Each path is a new rotation, seen through one point. The rows after it are directions, each followed by how far the rotation turns it, in degrees each step (0 if it stays put).
Each turn is a multiple of 5 degrees from 10 to 175, or 0.
Each row of a path follows its step; steps can be skipped.
Rotation 1:
step 0: [ -7 -30  -2  -3  -9 -29   7  21  18  -9 -27  18   0   9  29   8   3  18
   6  -5  13   1 -10  -8 -25 -27  -8   4  -2  11 -10   4 -10 -28  -6   2
  15   4 -19  -8  16 -26  28 -15  -2  20   6   3  10  20  18   9 -20  -6]
step 1: [  4  -2  14 -31 -12 -10  -9   5  15  17  -8  21   7  -5  15  10  17  18
   7  12 -29 -18  -9 -14  27  -2  -9   6   8 -34 -11  -7  -5  -2  23  -1
 -10  13  -9 -11  14  12 -12  -6   0 -30 -36  -2   2 -30  -8  17   6   7]
step 2: [  2  -6  15 -23   3  -4 -20  -5  -7 -12  18   9 -15 -23 -18  20   6 -36
  -7  14  -9  11   1  13  21 -28  -9  23   4   8  14 -11   2  27 -25  -5
  26   4 -13   8  12 -26 -21  16  -9   9  -1  -7   2   0  21  -6 -13 -10]
step 3: [-38 -28  13  36 -14 -16   9  18  21  -4 -12  -2 -28 -24  14   8  -6  -5
  -1   4   0  -6  -1   1  12   9   8 -16  19   4 -13  -1   9   1 -19 -13
  20 -34  -3   8  -6 -10  16 -14   8 -20   1  16  11  11 -13  19   7   7]
step 4: [ 24   0 -15  -1  -6 -23  11  -6  -3  12   8  23 -20 -32   9  -7  31  24
   3 -17  -6  28 -13 -23 -11 -21  -3 -16   1  -8  11   8  11 -13 -17   9
  -9  13   7  -8  -9   0  -2   6   6   2 -36  11  -5 -19   8   1  20  24]
step 6: [-23   9   8  25   3 -36  13  15 -17   0 -19  16  -9   9  29   5  -9  10
  -5   9  -7   1  -9  38   6  -5  -8  27  15   0   7  -3   6   9   9 -14
  26   7 -11   8 -13   1 -17 -30  18 -12 -23 -16 -19   2  -1  -4   5 -19]
step 7: [ -3  -2  -3   4 -23   9 -24 -15 -11  10 -14   1  -9 -14  13   1   1   4
  12  24 -20  27 -19 -16  -6 -21   9 -15 -13  -2  -2 -32 -11   7 -31  13
 -15  19   5 -12   9 -37  -5 -31   5 -24   2  -1  12   5  12   3   2  16]
step 8: [ 19 -38  18 -12   3 -12  18   7  -3 -12  -2  19   2  -4  27  12 -11 -15
  -4 -16 -13  16   2 -20   9   7  16   4  13   8  -7  -1  -9 -27  -1   4
  23 -10 -15 -12  16  -9  -6   7 -37 -11  -2  33   6 -24  -3 -14 -17 -13]
step 9: [-15  -5   1 -33  17 -23  12  17   8  -8 -17  10 -15 -10 -18  15  -8  26
 -22   4  -9 -21   2  19  -1 -21  -8   7  23  -5 -11  -6  -5  20 -24  -8
   3  13 -14  -5  15  29   1  -7   8  -3 -27   6  15   9  -5 -11  23  18]
step 10: [ 14  -6  29   5 -28 -26   3 -19  20  40   2   2  -2 -12   8  12  17 -23
   9  21  -1 -11   1  22   1 -15  -5  -3  -8  -2  20  -6  -1  10 -15   8
  21  12  36   2  -5 -23 -10  15  16  -3 -13  12   3  18  -8   2 -16  11]
[  5   4  -1   0  -3   2  -4  -5   0   0   2  -1  -5  -6  -1  -3  -6   2
  -1   5   0   1   7 -14  -3  -4   5   2  -4  -2   2  -2   3   4   9  -2
   3   2  -4   3   4   0  -6   4  -7   1  -3   5  -5  -2  -7  -1  -5  -2] | 115
[ -8   2   1   4  -4   5   1  -9  -2  -4  -1   0  -1   1  -3   2   3 -13
   1  -2   0  10   4  -5  -1   3  -2   5   3  -2  -3  -1   4   1  -5   1
   0   2  -3   0   0  -3  -4  -4  -1 -11   2  -8  -1   0  -4   3   3  -4] | 80
[  1   0   3   5 -11  -1  -5   2  -6   2   1   0   3   3  -2  -2  -6  -7
   2  -2  -3  -6   6   6   4  -4  -4  -1  -2  -1  -2  -5   2   5   2   1
   7   4  -1   3   2  12  -1   3   4   2  -5  -8   2  -1   5  -2  -3   3] | 90
[ 4 -4  9  4  3  7  4 -3  6  0 -2 -2 -1 -9 -3 -5  5 -1 -5 -3  5 -8  4  1
  1 -7 -1 -2  6 -5 -1  0  4 -1 -9 -5  1 -5  1 -2 -3  1 -7  5  2  2  3  1
  1 -3 -4 -4  2  5] | 55
Rotation 2:
step 0: [ 23 -16 -26  -8   7 -16  -1  -7 -20 -16  25   8  14  26  17  -1  29 -22
 -24  -9   1   0  -7   4 -11  10  11  18 -11  12  -2  22 -22 -12   9  38
 -20  11  16   2 -20 -14  -9   9  21  -3  -3 -13 -16 -11   7  10  -4  11]
step 1: [ 24   7   5  -1  -7   5 -31   4   4   0  -9  17  10  30   1  43  14 -10
   4 -12  -5   2  11   1 -16 -16  -2  16  22 -11 -20  13  10 -27 -11 -20
 -16   5  -6  -5 -24 -25  11  -8 -10  24 -14   1 -21  -8  11  13   6  12]
step 2: [-19  20  14  16   0 -14  18   1   6  37   6  28  22  -8   0   0  13 -14
 -22 -16 -11 -12  11  11  -6  -7 -16  18  19 -21  15   7  16  -8   0  -4
  -1   2   8 -43   6 -11   6   8 -19   5  14 -19   8  28  -5  24  -6  12]
step 3: [  6  -7   0  -3  30   8   0   1   7  11  12   6  15  18 -17 -22   5   9
 -23  10   7   5 -22 -11 -15  -3 -10  23  21  18   2  -1 -12  -4 -12  11
   4  -4   2 -10   2 -41  -2  36  10 -22  18 -25  35   3  18  -1  23  -3]
step 4: [ 15 -12  20 -10  -4  -6  -3   8  -1   3 -12   5 -10   8  27   6  30   8
   6   0   9  -6   0 -53   2   2  12   9  28  13 -15 -23  29   8 -28   5
  -3  24   6  11   0 -19   0  14  19  10 -21 -13   3  -1 -16   8  16   1]
step 5: [-31   2  16 -30 -13 -27   5 -11   9   8   7   5 -11  32  30  22   3  13
   6 -24   8 -19  -3  17  -1   4   6  16  -2   2   5 -28   6  -9  11  -9
  12   6   4  -1   3   3 -28  40 -16   1  -1  -2 -10  18 -17  14   3  19]
step 6: [ 10  12 -25   7  26 -19   3   5 -26  -5  -5   9   6  22 -15 -24   3   8
  31 -21   8   1   0  29 -11  27 -15  13   0 -18   1 -24  -4 -16 -14 -26
   3  17   3  -7 -16  -2  -1  41   2 -11  -7   5  12   6   5  -8   8 -10]
step 8: [ 12  -4 -20  -5 -10  -7 -20 -17 -15   0 -14   2 -25   5  -5  17  -7  30
 -32  27   1  19  14  13  -7  -8  -6  21   5  10  -6 -23   3 -10   3   6
  -6   0  11 -11  20  -7 -27  -4  -5  -4  -2  -9 -14  31 -17  44  -3   0]
step 9: [  6   1  -7  14 -12 -19  21 -14 -32 -36  -3  36  19  16   7 -11   6  16
   4   2  -5  -8  13  -2  10   8   1  13  -7   1 -21   9 -20 -14   3  34
  -2  10   3 -31 -15  -4   3   9  15 -17 -16 -16 -23  11  15  18  15  -1]
step 10: [ 14  11 -15 -13   6  -1  -4 -23  18   4 -16  17  12  16  -4  13  -2  15
  19   2  -9 -21  -7 -21  -5 -27 -14  12   7 -11  -3  28   7  -6   7 -16
   4  19   3  23 -29 -11  13  16 -17   6  -4 -24 -27 -10  40  15   7  13]
[ -5  -2  -2   5   1   0   1   4  -6  -6  -3   7 -10   8  -2  -6  -1   2
   0   2   1  -6  -9   2  -6   4   5  -4   7   3   8   2  -3   2  -2   1
  -7  -3   3  -3  -2  -2   2  -2   3   4  -1   0  -1  -5   7  -4   3  -1] | 120
[  7  -4  -3   6   5   0  -8   1  -4  -1  -7   0  -7  -1  -3  -1   2   2
   2   3  -5   2   6   2   1   2  -4   4   5   3   0   0   3   2  -4 -10
  -1   1 -13   5  -3  -3  -4  -3  -7  -2   1   3   1   7   0  -3   5   1] | 155
[ 0  5  5  1  4  2 -3 12 -2  3  1 -4 -3 -5 -6 -2 -4  4 -3  2 -1 -3  2 -2
 -3 -1 -1 -8 -3 -6  1  7 -4 -2  2  1  2  5  9  2 -4 -7 -7  3 -2 -2 -7 -4
  2  8 -2 -6 -4  4] | 85
[-7  4  2  5 -1 -4 -1 -5  1 13  1 -3 -8  5  3 -3  2  5  3  3  3  1  2 -2
  2 -7  9 -2 -3  0 -1  0  7 -1  1 -5 -4 -1  1  0 -2  0 -2 -8  1  1  3  4
  2  5  4  7 -5  7] | 120
[ -8   2  -2   3  -6   6  -4  -2   0   2  -5   3   0  -3  -2   4   5  -4
   1   1  -5  -2   1   1  -5  -6   7   2   5  -5   2   1   4   5  -2  -1
  13   2   1   8  -1   2   6  -1   3   0 -11  -4  -1  -2  -2   0   5   1] | 125
[-5  3 -1 -5  6  1  0  3  1 -3  6  0  2 -3  0 -3 -1  0  0  0  6  3  0  2
  1  9  3  1  6  2 -6  6  2  6 -9  1 10 -5  0  1 -7  2 -7 -4 -6  6  1  0
 -4  1  3  7 -3 -6] | 0
Rotation 3:
step 0: [ 25   8  18   5  -8   2 -22   0  -5  -9  -6 -20   1  -5  -2  -6   6 -15
 -13   7  -5  -6  -7 -23 -20  -9   7  -6 -16 -13  17   4 -24 -12   5  -1
 -31   0 -18 -11 -21  11 -23  -2 -18   1  34   5 -11 -10  -7   5  29  -4]
step 1: [  4  20  18  -8 -16  -6   6  -9  -2  -4 -18  14 -25 -24 -30   5  -1 -15
   8   1  -9  15 -16   2  11 -18   8  -4 -15 -12  17   2 -16   4  21  -1
   9  21  -6  -1 -24  13 -24   1  -8 -14  23   8   3 -21   4  16   7  23]
step 2: [-22  28  10   4  -4  10 -19 -13  11  -6  -7  11 -10   5   9  25  20   9
  -8   6  -6  -5  -2   2  13 -23  21  21   1 -26  -1   9  -7  13  17 -11
  -7  24  -6   7 -10  26 -26 -14   0  -6  14  -6  21  18  -6  -1   8  17]
step 3: [  8   5 -10  26  12 -10 -12   1   1   3   6  12  18   8   3  17 -14   1
  -1  -3  -7  -6   0   3   4  -9  41  10 -16   3   9  30  -9  26   3  -5
   8  14  12  24 -15  16 -31  -4  13  15  37   0  -8   2   3  -5  11  -3]
step 4: [-10  16   6  16   6  -3   3  10  10  23   6  26  -3   9   2   7 -28  -3
  10 -11   4   4  -7  -1  19 -14   8   2 -24 -14  15  16 -23  37   4  -7
   5  28   8  13  -2 -24   4   1 -21   3   8   5   6  15   7  20 -10 -20]
step 5: [ -3  13  12   2  18   1  -1  -7  -5  15  18  22  -6  32  15   7   6   4
   5 -27   2  -4  -5 -14   4 -20   8  15 -24  15 -10  20  -6  -4  -3 -22
   8  -4  -7   0  -4 -18   0 -14  -2   2   9  31  26  10 -28  -1 -25 -12]
step 6: [  2 -15 -14  31  19 -17  24  -2  -6  12  -9  13 -32  -8   5  18   6  19
   2 -20  -3  -3  10 -10  -2  -2   8  -2  -8  32   9  10  -4   0  -6  -1
   4   5 -15  -1 -12 -26  11  -7  19  30  12  19   7  22 -10   4   1   0]
step 7: [  9   3   7  27  -4   8  10  11  -5   9  10  -8 -17   1  19   2  -8   9
  16 -12 -23 -12   8  -9  -3 -15  -2  -2  16  -2  11   8  -6  -4 -10   0
  -7  12   1 -40  14 -18  25   5  -1  36  13  -9  25  -2 -14  29   0 -11]
step 8: [  6  30   6 -10   5  -5  20  11   3   4 -16 -11  -6  11  -8 -17  -2  10
  -2  -2 -22 -10  -6  16   5 -15  13  10   2  14  -1  10  12 -10   4  18
  13 -16 -21 -26  -4 -17  13   7   4  19  10  11   9 -24 -36  13  15 -21]
step 10: [ 15  18   2  11  -2   4  16 -12   8 -36  11  16   3   9  11  -9  20   9
   3  25 -12   3  17  -8   5   6   2  -5  -6  -2  20   0  18  -7 -18  18
  -2  19  22 -22 -18  10   2  23  -3  -7  24  -4  12 -25 -19   6   4   3]
[-1 -4  7  3 -3  3 13  4  5 10 -7  2 -5 -4 -5  4 -3 -4  9  5  4  3 -1  0
  0  5  3 -4  5 -2  1  3  0  6  2  4  2  1 -2  0 -1 -1  0  0  2 -1 -1 -2
 -6  5  2 -3 -4  5] | 140
[ -1  -2  -3  -5  -3  -4   0  -1   4   4  -6  -5   2   0   1   6  -1   5
   8   0  -3  -5 -13   1  -4  -7  -2  -1  -1   4   2  -6   2   2   3   0
   0   5  -2   0   6   6   0  -2  10   3   1  -8   7  -2  -1   3   3   2] | 65
[  2  -2  -3   1   6   0   0  -5   8   0   5  -2  -1   2   1  -6  -1   2
   3  -3  -4  -5 -10   6   0  -1   7   1   7   2   3   3  -9   0  -4  -5
  -1   2   3   6   0  -4   4  -1   0   3  -5   9   2   5   8  -2  -7   2] | 35
[ 1 -2 -2 -1  0  5  1 -3  4  0 -3 -6 -1  7 -3 -6  1 11  3  7  4  0 -1  2
  4  6  0 -8 -2 -1  0 -3 -1 -7 -1  3 -4 -4 11 -5 -4 -7  2  1  1  1 -4 -5
 -2 -6 -7 -1  1  6] | 25
